One vector is turned by the same rotation once a step. Each row is the vector after some number of steps, and that number follows the row.
The counts run from 0 to 147.
[-10  -5   3   6  -3 -20  -5  28   1  18 -17  -3   2  14   2 -13   6 -11
   9   5   6   7 -11 -24  -5 -13 -13   9  -4 -11   1 -18   5   6  -7 -11
   7 -17 -13  15  -1  10  -4  -8  18  -5 -14 -19   8   4   9 -12  -7  -5
 -20  -4 -14] -> 25
[ 10  -3  19 -15   6  19  -2  -8   1  17   7 -10  -5  -5   5  12  -3  11
   5 -11   7  19 -27 -24 -19 -10   2   3   3  -2 -13  -5   0  10  15   0
   6  -8   6  -1  -4  11 -19  -6   0   4  27 -12  -5   1  -2  -9   3  -2
 -31  -6  -9] -> 41
[  1  -8  17 -16  -5   6   3   5  -9  -3   7  11 -16  10  -6  -1   2  16
  10  -8  10  -8   3 -20 -11   9   8   0 -11  -4 -15  10  23  10  -8 -11
 -10   9 -17   6  -7   2  13 -27  17  13  11  -9 -19  19 -10  -5 -10 -17
  14  -1  -8] -> 99
[-20 -16  -5  14  -8 -12  12  -4  -4 -12 -14   5   6  10 -18 -25  20  -6
  12   4  -6  10   9 -12  -2  -2   4  22 -12  -6  -9  -6 -17 -12 -17  -1
  -4  -6   8  12  16   2  25  -8 -13   0 -19  13  -3  -6 -12  -3  -4   7
   9  -3 -12] -> 84
[ 21   8  16  -9   6   4  -1 -10   7  29  -3  10  -4   4   6   8  13  -2
   9 -10  20  -4  -4  -2 -28   0  -2  10   0   0   0  -2  10   2   1  -5
  12   4   5 -11  -1   3 -25 -14  -2  -6  19 -11 -11  19  11 -26 -15 -15
 -20  -6   8] -> 127
[ -7 -13  27  -3   0  -9   3  20  -2  14 -12  -5   5  17  10 -22   2  -2
  12 -16   4  -5  -4  -9 -10   0  -7   7   2  -7  -6 -12  18   9  -4 -17
  -2   3 -14  22 -15  18   7 -24   9   3   5 -26  -2  10  -2 -15  -6   0
  -9   1 -15] -> 19
[-17 -10 -22  11  -3 -16  24   6  -7 -18  -3   7   3  10 -16 -15   6  -6
  -7   6  -5  -4  12  -3  15   9   5  15   8  14  -4  -9 -13   0 -23 -12
  12  -6 -19  -6   9  -3  20   0  -3  -8 -19  16  -2   0 -14  -9 -11   9
  15  -4   1] -> 81
[ -6  -2   6   3   5 -16   5  35  -1  10 -11  -8   3  17  10 -13 -10  -6
  -2   3  -3  -9  -6 -10   8   0  -9   4  12  -2  -1 -17  11  18  -8 -23
   8 -14 -32  10 -12   8   5 -12  22  -2   0 -20   4  14   0 -14 -11  -2
  -7  -2 -13] -> 21
[  9   1  16  10   7   4  -7   6  24  -8  -7  -4  -2   3   7  -1   7   4
   6  18   0  14   7 -15 -35 -23 -10  12 -25  -7  -7   3   5   8  13  19
  -3 -12  11   8 -10   1   3 -14  -1  -7  -7  -8   1  22  14   4   4   0
 -17  -7  -8] -> 116
[-10   5 -11   6   2 -21  -3  29   2  -2  -8   3  -7  19  -2  -1  -3  -9
  -4  18  -1  -2  -2 -26   6 -12  -6   2  -4  -1   3 -13   1   8 -17  -7
   8 -20 -18   1  -6  -4  -8   4  28 -17 -13 -12   9  20  21  -6   0   4
 -12 -10 -12] -> 27
[  8  13 -21   6   7   9   8  -9  19 -26  13   2   7  -8 -19  -3   5   4
 -17  11  -1  -2   2  -5   5 -10  14   6   3  16  -6   5 -25   9  -1  11
   9  -3  23 -12  -1 -25  -6  11 -19 -19  -6   4   2   4   6   2   8  -2
 -10 -12  14] -> 60
[  2  -4   9  -9  24   9  10  -1  15 -22  -6   1   3  16  -3   0   3  -8
  -1  -1 -11 -23  -8  -1   5   5   5  -9  -5   7  -9   2  -1  26 -10  -6
 -13   3  -4   9 -18   5   6 -16  20  -2  20  -1 -18  21 -15   4   1  12
  16  -3 -15] -> 11
[ -8  -5   4   5   1 -20   3  38  -5   1  -8  -1  -8  22   3 -11  -9   4
  -2   5  -1 -11   4 -12   5   0  -6   1  10  -1  -2  -7  16  15 -17 -15
   8  -2 -27   6 -18   3   2 -10  22 -12  -1 -21   5  21  10 -11  -5  -3
  -7  -5  -9] -> 22
[  2  -2   8  -8  10  10  -6 -13  12   6   1  -8  -6   1   2  19   3  -3
   4   7   2  18 -29 -32 -15 -12  -3   4 -11  -3 -12  -8 -12   5  10   8
  -2 -26   8  -1  -2   9 -21   4  15  -6  15  -9  -1   3   3   1   7  10
 -26  -6 -21] -> 36
[ -4   6 -12   2   9  -7  -2   7  11 -10  -2  -4  -8   9  -5  15   2 -10
  -5  21  -2   6 -16 -31  -1 -16  -4   0 -10   3   1  -8 -13  13  -8   4
   3 -28  -2  -4  -3   1 -17  12  28 -20   0  -6   4  13  12   2   7  11
 -17 -12 -17] -> 32
[  5   5 -12  18   7  -8  23  15   4  -2  -9  13   2  17  -8 -11   1  -4
  -8   2  -3   4  -1   7  -7 -12   8  -2  16  19   6  -6   4   7 -16   0
  13   6  13 -18 -17  -8 -23   5 -15 -23   6   9  -4  11  11 -21  -2  12
 -18  -5   8] -> 136
[  9  -1  19 -11   5  19  -2 -11   0   8   9  -5 -12   2   3  12   0  18
   3  -9   7  13 -17 -26 -25  -9   6  -1  -3   2 -14   0   6   7   8   7
   7  -1  12  -1 -13   3 -22  -5  -3  -6  28 -17  -3  12   4  -3  11   4
 -27  -8  -7] -> 40
[ 28  13   5  -9  22   3  -2   0  15  10   1  -2  -4  -4  18  22  -4  -6
  -6   4   7 -10 -10  -2 -12   1  -3   5   1   6  -4   2  -5  20   7  -1
  10 -13 -18 -11   2  -2 -16 -11  18  -7  16  -4  -3  26   7 -12  -8 -15
 -20 -12   9] -> 124
[ -7  -9 -15  -2  -5  -8  23   0 -11  -6   6   8  -1   2 -13 -19   8   6
  -8 -11   5 -17  14   9  20  19  10  11  24  15  -5  -5 -10   0 -19 -19
  18   9 -23 -11   2  -6  16  -4 -13  -5   2   3  -5   4 -11 -16 -15  -3
  11  -5  11] -> 76
[  9  15 -28  11   7   5  10  -6  23 -18   8  -2  12  -9 -15  -1   3 -10
 -18  10  -2   0  -7  -8  12 -11   8  10   4  12  -2  -4 -31   6   6   6
   9 -15  16 -13   7 -21  -4  12 -14 -16 -10   7   4  -9   2  -1  -1   0
 -18  -8  12] -> 59
[  5   9  -5   3  24   2   3   3   7  -9  -3 -12  11   3   1 -15 -12  -2
 -16  -3 -15 -20  -8  -3  13  -4  16   4   9  11 -13  -6 -28  27  -3  -1
   0   4  16   1   7 -17  -5   0  -7 -13  13   7   7   0   6   0  18  -5
 -20 -22   8] -> 146
[ 14   3  11 -10   8  19  10   1  -1  16   8 -13  -2  -5   6  20 -10   9
  -4  -9   3  13 -32 -19  -7  -3   5   0  11   5  -8  -5  -4  15  14  -9
   9 -14  -7 -10  -4   9 -18  -2   0   4  27  -9   2   0  -4  -9  -1  -2
 -34  -3  -5] -> 42
[  0  -6  14  -7  14   3  13  20   4  -3  -8 -11   3  18  10  -7  -8   1
  -1  -7  -9 -19 -10   0   6   6   1  -5  12   6 -10  -6   7  26  -4 -16
  -1  -1 -26  10 -19  12  13 -19  20   0  18 -17  -9  20 -11  -4  -3   7
   3   0 -13] -> 16
[  6   7  -6   9 -19  -3   8  16  -3  17   5  10   0   4 -15 -14   3  12
  -2  -8  16  18  -3 -15 -11 -15   6  10   8   0   1  -7   5  -9  -1  -4
  18   8  13 -11  -4 -13 -14   0 -26  -4  -7 -10   2  -9  13 -24  -7 -17
 -30  -3  11] -> 51
[  7  -4  -3 -15   5  13  10 -19  -3  -8  18   2  -3  -6  -8  -9   7  15
 -11 -18   5 -22   7   7  12  19  18  12  21  17 -18   2 -13  10  -5 -17
  18  17 -12 -14   1  -9  11  -8 -17  -4  17  -7 -10  13 -10 -11  -6  -5
   8  -8  16] -> 71
[ -4  -3   5  18  -9  -6   7  21  17  -6 -10   5   1  11  -4  -5  10  -8
  12  16   3  24   3 -18 -28 -22 -17   9 -19 -12   3  -1  15  -6   3   5
  -5 -19   5  10 -17   6   4 -11   3  -1 -21  -8  -3  13   2  -3 -12   2
 -13   9 -13] -> 111
[ -4  -4   8   2 -11  -6  12  23   5   6  -7   8  -3   9 -11  -3   9  -6
  12   4  12  17  -4 -21 -15 -11 -13   3 -12  -9   4  -5  22  -4   0 -11
  -4 -15 -15   3 -15  13   6 -20  11  11 -16 -10 -12   3 -10 -18 -26  -6
  -1  16 -13] -> 106
[ 13   1  12  -5  -7  15   7   9 -11  15  12   0 -13   4  -1  -1  -6  27
  -1 -16  16   8  -8 -14 -15  -4   9  -3  13   3 -10   0  15   5   7  -9
  16  14   4 -13 -13  -2 -21  -4 -15  -1  20 -17  -1   7   6 -15   1 -12
 -30  -4   4] -> 45
[  4   8 -13  22  16  -5  23  13  11  -4 -16  -6  15  10  -2 -12  -3 -12
 -11   5 -17   4 -12   3  -1 -13   3   4  14  16   5 -15 -20  15  -3   3
   2  -7  20  -4  -1  -7 -10   8 -14 -15   0  12   7  -3   1 -13  -2  10
 -29  -8   4] -> 140
[  2   3   3  13  12   2   2   3   5  -2 -12  -6  12  11  -5 -29   3   5
  -2  -3  -9   0  -2   0 -17 -14  13   6   0   3 -11  -9 -13   9  -5  11
  -3  12  41  12   4 -10  -9  -2 -27 -14   4   2   9  -2   8  -3  16   5
 -27 -19   2] -> 143
[  3   7  -3   8  23   3   3   2  11   0 -13 -18  22   2   2 -14  -6  -6
 -10   0 -16  -9 -16  -4   7  -7  13   7   5   5  -9 -13 -31  25   3   1
  -1  -3  22   7  13  -8  -3  -1 -12  -8   8   5   7 -10   1  -4  14  -6
 -27 -18   4] -> 145
[  1 -13   6 -11  -5   6  10 -17  -7  11   6   2   6  -4 -10 -22  19   8
   6 -30  14 -10   5   7  -1  16  12  22  11   2 -11  -7 -10  -5  -4 -18
  14  19  -1  -3  10   2  16 -17 -24   4   6  -9  -7  -8 -12 -19 -14  -7
  -4  -4  10] -> 73
[  5   7  -5   1  22   4  -5   0   4 -11  -2  -5   6   7  -3 -18 -10  10
 -11  -5  -7 -22  -2  -4   6   0  22   1   5  11 -17  -3 -22  26 -10   2
  -3  17  21   3   2 -19  -7  -2 -12 -18  14  -3   0   6  12  -1  20  -9
 -15 -24  10] -> 147
[  4   4  -6  18   3  -6  21   8   4   0 -10   9   6  19  -7 -16   7  -2
  -2  -3  -1   5   2   6 -16 -15   5  -1  12  19   7  -8   4   0 -12   6
  11  11  28  -9 -15  -7 -21   4 -21 -22   6   3  -3   6  12 -20  -1  11
 -19  -4   3] -> 137
[ 10  -1  -2 -12  10  13  13 -19   7  -8  15  -4   5 -14  -3  -5   6   5
 -11 -13   1 -21  -3   7  14  20  19  17  21  13 -16  -1 -22  13   6 -15
  17   2 -15 -10   4  -5  13 -10 -11   0  16  -2  -3   0 -20  -9  -8  -7
   1 -10  14] -> 70
[  4  11 -21  11   3   4   8  -5  24  -6   2  -3  16  -9 -17  -7   8 -10
 -11   8   3  12 -12 -13   3 -14   8  13  -1   4   1  -8 -32  -1   9   4
   8 -14  24  -9   9 -17  -9   5 -21 -10 -17   7   5 -17   0  -6  -5  -8
 -23  -6   8] -> 58
